Rows are one point carried round by a steady rotation, each followed by how many ticks it has turned.
The counts run from 0 to 563.
[164 130 174 120 117 100 102  82 150 124 119 148 161  77 143 147 113 141
 138 112 193 117 136 138  76 150 112 135 141 110 108  97 165 134 161 132
  88  96 217  98 142 119 134 110 111 144 141 138  96 149 112 134 156 112
 126 128 107 103  91  92 113 116 148 121  83 139 132 125 176 123]  531
[118 127 162 131 108 106 189  92 128 120 164 162 120  92 163 122  96 119
 127 154 137 135 124 127 132 153 183 155 113  94 131 140 124 161 126 130
 111 137 123 113 154 150  99 113  91  79 114 160 122 121 144 116  71  95
 116 141  94 157 106  80 127 101 113 117 110  97 111  66  92  95]  267
[ 96 140 159 134 121 103 112  82 164 143 104 102 134  97 151 121 129 173
 122 150 159  67 111  96  75 150 133 135 152  87  65 128 144 102 133 111
  89 120 157  87 147 137 112 122 117 143 129 152  88 143  99 115 169 126
 128 130  65 118 121 101 126  91 158 130  68 126 131 127 172  98]  209
[159 141 138 116 165 128 145 135 130 108 115 115 120 132 157 117 142 137
 114 141 192 140  96 139 113 108  94 145 135  92  93  84 167 153 128 120
  99 109 184  61  97 115 153 118  75 113 141 146  95 170 156 146 132 111
 157 114 129  89 128 104 118 100 138 113 101 131 139 132 186  92]  360
[191 136 176 121 116 128 150 141  97 148 146 157 170 122 184 121 124 115
 143 111 149 166  82 137 114 113 137 155 123 131 142 107 139 193 164 127
 110  87 157  68 129 133 110 140  93 100 134 107 129 100 128 138  87 150
 145 124 119  99  81 112 122 180 133  92  96 138 155 113 144  87]  557
[143 136 138  96 151 141 136 117 152 160 125 123 122 156 155  87 147 130
 126 170 167 183  78 160 146 136  96 131  92 106  86 108 114 154 144 153
 100 122 176  87  96 105 140  64  98 148 104 147 103 177 156 135 115 117
 172 115 120  83 159 142 100 104 121 133 118  91 125 118 157  88]  88
[151 132 169 159  93  91 149  71 153 116 141 130 139  75 159 155 109 143
 115 138 146 146 128 134 119 141 145 112  81 117 128 162 138 154 128 176
 101  93 179 110 144 128 108 117  95 105 153 154  94 130 125 106  97  95
 134 123 130 110 122  92 135 131 146  84  84  83 133  43 130  91]  407
[149 133 176  74 140  82 160 112 152 130 117 141 103 140 135 110 134 121
  98 140 137 164  91 169 160 140 101 171 104  42  99 119 132 141  93 156
 104 129 134 102 155 136 111  97 103  94 138 100 116 126 172 123 113 121
 118 118 116 145 132  88 112  76 105 143  82  79 116 118 166 118]  212
[156 101 124 107 118 125 141 123 107 130 152 140 146  94 162 111 143 137
 159 105 143 127  97 144 116 178 103 132 121 133  84 107 156 173 135 144
 100 113 197  59 170 109 108  90  80  86 129 110 150 110 137 159 107 106
 134 143  93  72  97 111 164 130 103 125  92 134 134 149 140 115]  145
[130 153 154 173 105 148 134  94 157 155 127 150 184 158 133 109 135 137
 154 142 143 158  96 141  85 142 140 130 126 123  88  93 141 132 165 164
 139 147 174  92 135  89 136  62 126 127 145 125  86 130 105 130 154 108
 141 110  77 118 101 145  89 131 137 150 123 128 104 136 152  79]  429
[ 87 168 120 140 121 147 150 126 152 131 171 140 156 139 178 104 150 135
 142 174 153 174  69 115 139 124 186 132 124 132  84 119  89 165 153 143
 125 150 127  62 148 125 106 106  97 103 118 175  90 167 108 114 130 139
 152 127  93 128 147 137 110 127 126 104 117 107 114 111 112  90]  369
[136 144 144 138 125  99 165  97 126 155 134 148 120 124 133 143 129 161
 142  87 158 179  79 150 120 147 138 116 118 109 141 100 158 185 163 149
 129  99 175  56 144 114 109  60 113  85 151  93 124 102 142 112 133 101
 148 121 129  89 109 135 128 155 139  76 102 126 118  88 142  73]  281
[167 154 171 112 147 128 124 127 133 139 124 167 160 109 174 122 124 152
 160 129 173 171  82 129 113 124 125 148 146 144 127  89 158 163 181 140
  89  88 203 100 153  90 147  84 102  99 144 121 105 124 127 107 161 145
 142 130 113  83 124 132 111 162 139  93 107 156 139 124 161  93]  9
[148 113 136 108 124 100 155  96 158 150 156 120  79  81 172 119  69 160
 162 123 187 170 146 136 115 145 105 144 125  97 132 145 169 158 135 145
 108 108 169 108 156 141 118  97 104 101 110 129  58 171 145 136 120 107
 139  84 140  96 103 120 128 105 120 110 111 117 133  65 177  94]  451
[148 127 189 131  94 113 145  86 129 163 133 139 163 129 131  81 163 168
 115 121 117 125  93 141  89 136 101 130 127 113 101 113 146 138 112 159
 121 120 142 113 164 133 129  82 139 122 169  61 133  76 128 127 120  96
 133 132  88  93 144 132 122 114 124 167  80 116 133 153 145  63]  61
[160 142 190 123 100 124 154  76 146 118 105 169 168 124 176  95 145 126
 108 166 131 128 123 158 122 105 156 171  87  89 113 149 113 125 116 131
  99 147 154 104 150 147  84 119 105 130 134 160 128 125 134 120  84 127
 140 156  83 129  79  73  84  98 134 143 102  74 116 127 123 109]  443
[ 99 132 142 152 130 119 147 110 117 133 101 123 179 120 152 149 139 142
 111 189 146 114  90  85  97 162 167 103 123 112  72 105 108 151 152 143
  85 128 172 109 113 119 104  93  97 128 123 182 123 132 118  97 143 127
 140 159  47 109 124 102 143 129 149 148  97 123 113  94 115  71]  419
[118 153 170 130 179 164 139  88 126 158 137 134 153 140 181 123 154 154
 181 134 187 130  95  91  72 132 171 160 130 116  83  89 128 125 149 107
  92 129 177  97 164 137 134 106 120 112  74 140 119 127 151 108 134 160
 122 149 102 114 111  82 108 110 118 142 101 156 141 160 101 127]  290
[126 150 206 112 147 104 168  80 127 160 115 145  98 131 168 126 136 165
 123 113 160 112 108 142 110 103 167 182 106  56 125 104 153 119 121  87
  86 140 136  73 129 155  94 118 113  95 111 121 152  83 152 123  97 131
 127 139  92 135 111  75 101  83 133 133  92 105 146  97 138 131]  166
[127 152 164 114 135 136 121 127 120 160 130 148 175 120 179  98 147 131
 163 110 150 140  69 123 108 128 176 171 145 135 101  84 134 133 145  91
  99 108 154  53 196 131 105 128 127 110 108 107 121 119 110 134 136 160
 122 127  92 115  98 107  89 137 116 113  84 163 145 186 111 106]  245
[125 155 145 176 107 145 139  91 190 169 156 138 159 156 138  72 155 148
 156 164 140 145 116 105  74 143 159 153 146 113  91 132 152 112 122 131
 147 139 163 132 167  89 130  66 125 147 110 133  78  99 136 127 147 106
 127 110  74 114 133 105  92  88 128 170 129 120 117 146 155  61]  203
[114 114 128  96 152 147 152  93 124 154 114 131 118 151 170  47 158 151
 147 169 147 130  96 147 133 120 116 180  98  88  89 103 119 134 138  99
  96 153 146  65 117 134 105  90  83 150 104 163 111 164 143 143  96 117
 175 113  96 102 130 119 102  89 133 138 125 101 149 138 135  91]  314
[143 116 142 151  90 138 174  90 140 158 172 139 137 123 139  92 130 168
 167 166 137 181  95 128 113 149 136 132  98 147 119 175 141 171 125 162
 116 125 171 128 175  97 127  58 116 100 110  97 112 120 158 120  83  81
 123 122 116  76 149 145 139 145 107 129 131 107 134 106 122  69]  327
[106 126 184 144 142 102 142  88 153 129 115 102  91  85 154 144 118 146
 125 121 190 121 116 110 104 136 132 144 129  74  91 134 131 136  82 134
  62 128 155  89 156 172 116 139 110 106  84 137 102 158 173 106 118 128
 123 155 145 133 146  63 152  70 112 114  81 115 146  83 121  92]  125
[118 118 136 119 124  99 151  78 176 169 131 151 128 126 146  75 129 174
 169 178 108 132  88 118 101 162 126 134 115 105 114 127 136 100 163 121
 142 112 125 114 165 109  94  64 126 117 128 150 137  97 112 125 142 108
 143 111  42 120 104 130 117 106 128 185 107 119 118 132 175 111]  479
[139 122 139 130 114 145 116 120 132 143 125 102 140 100 166  89 121 155
 124 154 185 157 123 157 139 109  84 144  98 110  95 106 138 145 139 136
  87 127 184 101 134 133 131 107 105 158 120 147  53 178 134 132 147 117
 161  96 142  66 146 136  85 116 147 124  86 111 153 111 160  79]  174
[136 160 180 142 107 113 127  95 148 125  91 115 180 115 166 128 112 102
 106 144 194 115 148 136  78 149 125 139 147  93  65  94 125 112 113 133
 108 113 166 101 145 155 118 139 107 126 139 146  71 161  93 131 156 138
 139 113  94 145  95  64 105  81 137 152  97 117 115 149 172  84]  23
[126 155 143 141 113 106 105 117 168 135 162 151 191 118 129  90 109 139
 130 150 139 130  82 133  93 147 156 137 153 120  93 106 155 129 135 164
 132 139 144 115 178 113 121  87 119 111 152 121  63 150 113 126 172 105
 117  91  48 124 138 135  90 103 124 157  86 124 108 141 140  73]  158
[181 138 191 124 135 140 161 111 160 159 130 160 159 140 135  98 162 144
 117 178 117 136  95  99  87 126 149 149 126 115 109 143 132 120 124 135
 114 115 168 148 165  87 144  89  99  93 152  98 153  65 169 122 132 110
 131 148  75  86 129 120 119 114 145 163  91 116 148 136 175 100]  247
[166 142 151 148 105 118 176  87 194 141 169 148 117 136 145  65 141 140
 158 154 109 155 129 150 109 130 155 172 123  99 131 147 151 122 115 139
 154 136 128 102 179 105 115  85 111 125 141 109 103 111 160 126 114  78
 152  99  83 113 119 129  95 100 129 149 118  92 103 138 172  80]  117
[ 77 176 161 150 113 121 169 109 155 167 113 138 158 166 123 143 105 138
 107 150 170 172  81 128 104 165 165  96 137 118  90 101 129 156 125 184
 121 121 125 117 136 137 146  89 160  99 117 142  93 157 101 112 154 117
 129 117 118 146 139 112 130 127  92 124 133 136  94  96 138  53]  238
[184 146 178  93 133  87 165  87 147 138 127 172 148 109 146 101 121 129
 109 146 132 112 133 128  97 146 119 175 128  87 127 101 151 134 145 128
 132 100 147 118 143 124 103  93  94  91 148 127 136  70 139 145 107 107
 126 122  53 127  97  86 124 104 143 156 104 105 130 132 200 103]  207
[120 150 119  95 156 115 132 135 125 151 156 132 123 111 187  93 105 134
 136 147 170 168  77 153 146 138 124 152 134  88 106  78 129 150 153 120
 112  99 119  62 155 147 118 128  93 105 110 167  93 158 118 150 138 143
 176  67 133 103 121 140 110 129 119 104  90 124 140 116 151  81]  410
[176 141 152 128 109 132 180 108 127 154 136 177 165 165 151  90 136 116
 131 138 159 189 108 152 141 163 108 150  94 134 146 107 134 176 122 165
 132  97 170 120 132 112 140  61 132  89 132  98 112 112 129 146  95 106
 140 100 104  98 113 131 125 167 108 151 131 101 126 105 155  59]  513
[110 161 151 169  83 115 158  90 178 151 150 142 158 147 140 111 127 131
 129 179 120 159  71 117 132 149 176 112 121 144  93 151  96 152 137 191
 144 109 133  87 177 112 118  74 132 103 127 161  87 139  99 106 146 106
 129 133  80 130 159 137 134 122 115 113 120 123  96 104 114  74]  283
[139  85 113 118 150 143 143 112 125 115 139 132 113 114 167  91 161 147
 168 122 165 151  92 145 117 160 111 142 146 121  99 110 159 182 151 138
 105 131 218  70 147 112 128  62  74 104 113 119 135 153 178 131 107  97
 154 151 109  76 126 123 133 108 119 119 104 132 141 133 132 113]  230
[155 160 182 100 157 114 176 119 140 151 140 187 130 135 146 122 124 143
 126 161 123 170  79 115 111 147 164 157 136 112 150 120 135 152 157 127
 110 104 155 125 161  92 135  71 101  65 149 120 149  68 152 100 119 107
 107 141  73 107 120 114 128 151 128 121 107 111 117 108 147 114]  518
[140 146 134 109 130  91 146 105 183 167 136 162 146 116 148 101 100 137
 134 182 150 146 103 106  81 180 122 141 164 116 119 116 156 132 133 124
 131  78 148 131 160 106 125 105 103  86 133 146 100 108 106 131 183 113
 148  73  57 132 127 123 140 114 131 155  84 129 113 124 206  78]  434
